Each path below is one point turned by a fixed rotation once a step. After each direction that follows a path, write how fast that rotation turns it, in degrees a step (0 if it stays still).
Each turn is a multiple of 5 degrees from 10 to 175, or 0.
Each row of a path follows its step; steps can be skipped.
Path 1:
step 0: [ -5 -11  -2  14 -19 -25   6  28  -5  -3   1  -7 -23  19 -11 -20 -13  11
   3   6  -4   5  -5   0   0 -11   8  -4  22  -4 -19  11  -9  17  -4  11
 -10  -7   2]
step 1: [ -5 -13  -9  14  -5  -8 -12  21 -10  13  -6  15  -9  15   3 -15 -17  -3
   4  -2 -20 -16   8  -9 -18  -7  11  -5 -26  12 -15   5   5   4   7 -19
   6 -18  -6]
step 2: [ -3  -4  -5  -8  22 -18 -13   0  -4   2   1   3   1   6 -10  -8   1   6
  -9  16 -12  -8   3  -9  15 -19 -11 -25  -9  10 -18  -2  22  21  11 -10
  15   1  26]
step 3: [ -5 -14   5 -12   4 -28   2  13 -12 -10   7  14 -10  -1   0  -2  22  -4
  17  11  15  14  21 -15 -14  -8  -4 -21   1 -15 -13  -3   2  -8 -10  -7
   4  -8  20]
step 4: [  2  -5  -7   7 -24  -7   3 -19  20 -13  -7   0  -7   3 -12  -1  -1   5
   5  -2  -7 -13  27   0 -25 -27  -3 -13  -3 -15 -15   1  -6  -9  -2   3
  22 -10  10]
step 5: [  0  24   5 -12 -13  -6 -20 -14  -7 -24   6  -6  10  12   6  -8  -6  10
  15  22   1 -21   8  -7 -21  -1  -7  -1 -16  10  -6  -7 -19  10   8  -4
   9   8  11]
step 6: [ 12  -2  -3 -11   2  -4 -13 -20 -14 -22   2   5 -15  26 -17   0   0  -9
   7  10  16 -12  16 -15  10  -8   9   6  25   0   3 -18  -6   3  12 -16
 -14  -1   4]
step 7: [  8  12  11   1 -13  -7   0   8   4 -13  10   8 -14  24 -23 -16 -15   1
  -7   3  21   6  10  -4   4  -2   1 -19   0 -21 -13  10 -17   4  11   9
  -9 -12 -24]
step 8: [ -1  -4  -2  11 -14  -4 -27   3   4   6  11 -18  -7   6  -2  -7 -13  -6
 -12  12   6 -11  11 -23 -14   5  21 -18 -12  14  -3   1   9 -10  22  -2
   8  -9 -25]
step 9: [  9  -1 -12   4  -5 -29 -13  10  -2  -9  15 -16  -2   8 -19   1  -6 -17
 -16  14  10  -3  -8  -4   9 -14  -6 -13  -8  31  -1 -11  17  13  -4   9
 -10  -2  12]
step 10: [ -5 -10  12   4   4 -27  13  28  -5 -18  -7   1 -15   6  -9   5   5 -32
 -15  11   2  -9  -1  -6 -15   3   3  -4  -1  -1 -21   6  -3 -14  -2  -9
 -13 -13  13]
Directions:
[-2 -1  0  1 -1  1 -1 -9 -3 -2  0 -1 -4 -1  4 -3 -5 -4  4  6  0 -5 -6  7
 -2  0 -1  8  6 -1 -7  3 -7  1 -5  0 -1 -2  1]  60
[ 5  2 -6 -1 -4 -2  5  5 -1  4  2 -3 -3 -2 -8  3 -4 -1  3  7  3  0 -6  2
  0  5  0  4  1  0  0 -1  4  2  9 -2  0  0 -9]  40
[  4 -10  -2  -1   1  -4   3   5   0  -6  -4   0   0   6  -6   0   2  -1
   4   2   3  10   1   3   5   0   0   2   5   3   3   1  -4  -5  -7  -2
  -2   2   1]  110
[ 2 -7 -6  2 -4  0 -3 -2 -6  3  1  7  2  0  3  4  2 -7  6 -5  4 -3  5 -2
  1 -1  7  5 -2  0  1 -7  5  2 -2  5  1 -3 -4]  145
[ -3  -7   1  -2  -3   7   0  -3   1   0  -4   1  -8   0  -1   3  -1   0
  -5   3   1  -4   0  -4  -4   3   6   0   2   0   6   1   5  -6  -1 -11
   2   0   3]  160
[-7 -6  3 -1 -6  0  7  2  2 -3 -1  3  0 -1 -4 -3  0  3 -1 -8  0 -3  2  0
  0 -2 -8  5 -2 -2 -4 -1 -1 -5  2  0 -5 -9 -6]  110
Path 2:
step 0: [  8  19   9  10  14   2 -16   1  30   6  -2 -16   5   8 -27   3   2  -9
  -6  -1  10  13  12   1   4  -2  18   2  19   3  -3  19  15 -17  -4  16
   5   3   6]
step 1: [  0   8  -7  -5  -7  -1 -39  10   8  -7  15 -14 -21  -1  16  -2  -6  -4
   0 -11   8  12 -10   3 -29  10   4  -9   6 -10   1   3   4  -7   8  26
   3   5 -10]
step 2: [  4  10  25  -7  -3  22   0  -7  26 -14   7 -14  -6  21 -20  11  10  -5
   0   9   1   7   7   9 -19  14  10   1   4   2  11 -19 -17   5  -7  15
   4  -4  -7]
step 3: [  7  19  -3   2  12   8 -18 -12 -19   2   4  -9 -12  21   1  11  19   2
  12   9   6  18 -13 -13 -12 -16   2  -6  11   3  -7   3  -7 -17 -12  24
   3  17  -4]
step 4: [  4   7   1 -17 -11   7  -1 -27   8 -14 -13   0  -1  11   1   5 -17 -14
  25  -4   2 -10  11 -18 -12  10  18 -11  -1  -1   4 -12   7  -9   1  28
   4  -1 -16]
step 5: [  4  17 -10   4  -8  -1  -8 -13   6  17  -5  14  -3  32 -17  16  10   3
  -4  22  10 -15   2   1 -19   5 -15  -3  -9 -17   7  -2  -3  -5   4  14
   9  21  -2]
step 7: [ -5  -5  13  12 -10 -14  15 -16   6   3  -2   1 -22  23  -9  18  -8  10
 -11 -12 -12 -24 -12  -8   1  -5  -6 -16  -6   3   6 -11  13  -2  -5  26
   7  11   3]
step 8: [  8  -2  -5   7 -14   4 -10  -9   4  23  -1  -4  -1  25  -6  10  17   3
  -5  -6  -2 -13  -5 -10   8  -2   7 -13 -26  -5 -14  13  -1  -9  -1  -6
 -10 -15 -36]
step 9: [  1   5  12   0   2 -28  17  -1   7  19   5  11  -9  19   1   0 -13  10
  -6  -6  -6  16 -10 -11  13  16  10  -7 -10 -26  -7 -20   7 -23   5  10
  -5  -8  -1]
step 10: [ 11  17  -5 -15  -7  10   7  -6   0   9  -8  -3 -18  28   1  -2  10  -6
 -22 -15  -8 -12 -24  13  10  14  -1 -19   0  -1 -11   7  18   6  13  -6
  -9 -12   6]
step 11: [ 11   2  14   4   2   1 -14  14 -20  12   2  -9   7   9  -9  18 -13   1
  -9   3 -13   2  -3   8  12  -1   2 -24 -14  -2  -5 -23  -8 -20  22   2
  -6 -27   2]
Directions:
[  2 -10  -1  -4   0   0  -5   5   4  -2   2   0   3   1   4  -2   2  -4
   1   4  -7 -10   1   4  -2   3  -2  -7  -6   2   4   3  -1  -3   2   4
   3   0   0]  115
[  3   5   1   2  -2  -1 -10   4   0   0  -1   2  -2  -5  -5   2  -1   5
  -2  -1   0  -4   5   6  -2   2  -5   3   1   3  -2  -4   8   4  11   2
   2  -2   5]  70
[ 2 -4 -2  2  4 -1 -4  6  3  2 -4 -7 -8  4  2  0 -2  3 -3 -3  6 -3 -2  3
  6  5  3  5  0  0  3 -2  2 -5 -6 -3 -5 -6  2]  35
[ 0  1 -1  6  0  5  1  0 -3 -4  1  2 -1  2  1 -2  2 -4 -5  6 -1 -3 -3 -4
  0 -8  6 -3  1 10 -3 -5  5  0 -3  2  1 -6  8]  95
Path 3:
step 0: [ 25  -7  19  -5   6   8   8   9  15  11  -3  18 -25   3  12  14  12 -13
  11  11   3 -24   9   0  -1  -1 -15  -5  20   4 -10  -2 -13   8  -3  18
   6   7 -13]
step 2: [-22  11  -3  -7 -27  -8  15 -12   6  23  13   7   0  -4   6 -20  -8 -11
  -2   3  -4 -11 -29   7 -12   4 -10   3   2  -3  -7  20  -2  14  -8   3
 -10 -11  12]
step 3: [  9  18  -5 -20 -12   3 -10  -3 -32   2  -6  10  -8 -17   8  -5   2   8
 -17  -9  16 -15  21  -7   3  32   6  -2  -3  12 -16   1   0   3   4   0
   7   8  -7]
step 4: [ -2  -6 -25 -11   7   0  -3 -14   6 -26  -9  -3  15  24  11  -5   1   6
  12  28   4 -13   3 -11   4  12  -5  15   3   2   2 -15 -17   1 -22 -12
  -5   6   7]
step 5: [ 13  -4   7  13   7   6 -17  12   9   2  23  -7  -6  15   4  -7   4  -9
  -5  16   6   3 -10   5  -9   6 -12   6  11  19   9  22  -2  28   9  20
  15  21  -6]
step 6: [  1   3   0   9   0  12  10 -14   8  -3 -18  -4 -17  -8   4   2  15   8
   1 -24  -4   7  -3  -8  -4  16  -7 -16  16 -25   8   0 -19  17  -3   6
 -13   1 -33]
step 7: [-11  -2  16 -24  -5   4  19 -10  12 -13 -14 -10   4 -23   1  -2 -12  11
   4  16  -1 -10 -18   1  -3  -1   2   3  20  24  -8  10   1   9   7   5
  -4 -28   7]
step 8: [ 11  15 -20 -28  -7  -2  -9  16  10  13  -5   2   5  -9  21 -24  -1 -24
 -16 -11  -5 -21  15   9   2  -3 -12  -6  -4  10  10   9   5   3   6  -8
  -7   4  -5]
step 9: [ 15   4  -4   6  -7 -35  -2 -22 -12  10   7  -3  -1  -2  -1 -11  15   5
   7   2  -5 -14  -1 -16  -5   4   5  16  18  13  -8 -21 -23   1 -11 -14
   2  14  -6]
step 10: [  3   6   9   7 -21   4   6  13 -12 -29  -9   9  -7  26   4 -18  11   7
  12  11 -10   2 -10  -1  -1  23 -14  10   5  12   8  20   9  -5  -7  19
  -1  10   8]
step 11: [-22   0  -4  -4  -3  -5 -18   0  24  -6   4   3 -34  -4   5   1 -11  15
   3   8   2 -12  17   0   3   6 -11  -9  -8 -17  -7   6 -12  31   4  14
   0  13 -11]
Directions:
[-5 10 -1 -9 -2  3 -1  4  4  0 -6  1  2 -2 -2  5 -6  2 -2 -2  1  0  3 -5
  5  0 -1 -2  1  0 -5 -2 -2  3 -1 -1  8 -3  6]  85
[ 1 -3  0  2  2  6 -2 -1  6 -8  2  5  2  0 -5 -3  0  2 -2 -2 -3 -6  0 -3
 -5 -3  9  0 -3 -2 -2  5 -5 -1 -4  6  5  6 -2]  60
[  0  -3   4   1  -1  -3   8   3  -5   1  -4   1   1   2   4   5  -3   5
  -2 -10   1   0  -7   1  -4   3   2  -1  -1   1   2   2  -3   6  -1  -5
  -1   9   5]  100
[-1 -2 -7  1  1 -2  3  5  8 -8  3 -3  1  2  1 -7  0  1  3 -2  3  2 -6  5
  0  4 -1  1 -3  4 -1 -1  1 -2  5  3 -1 -4 11]  125
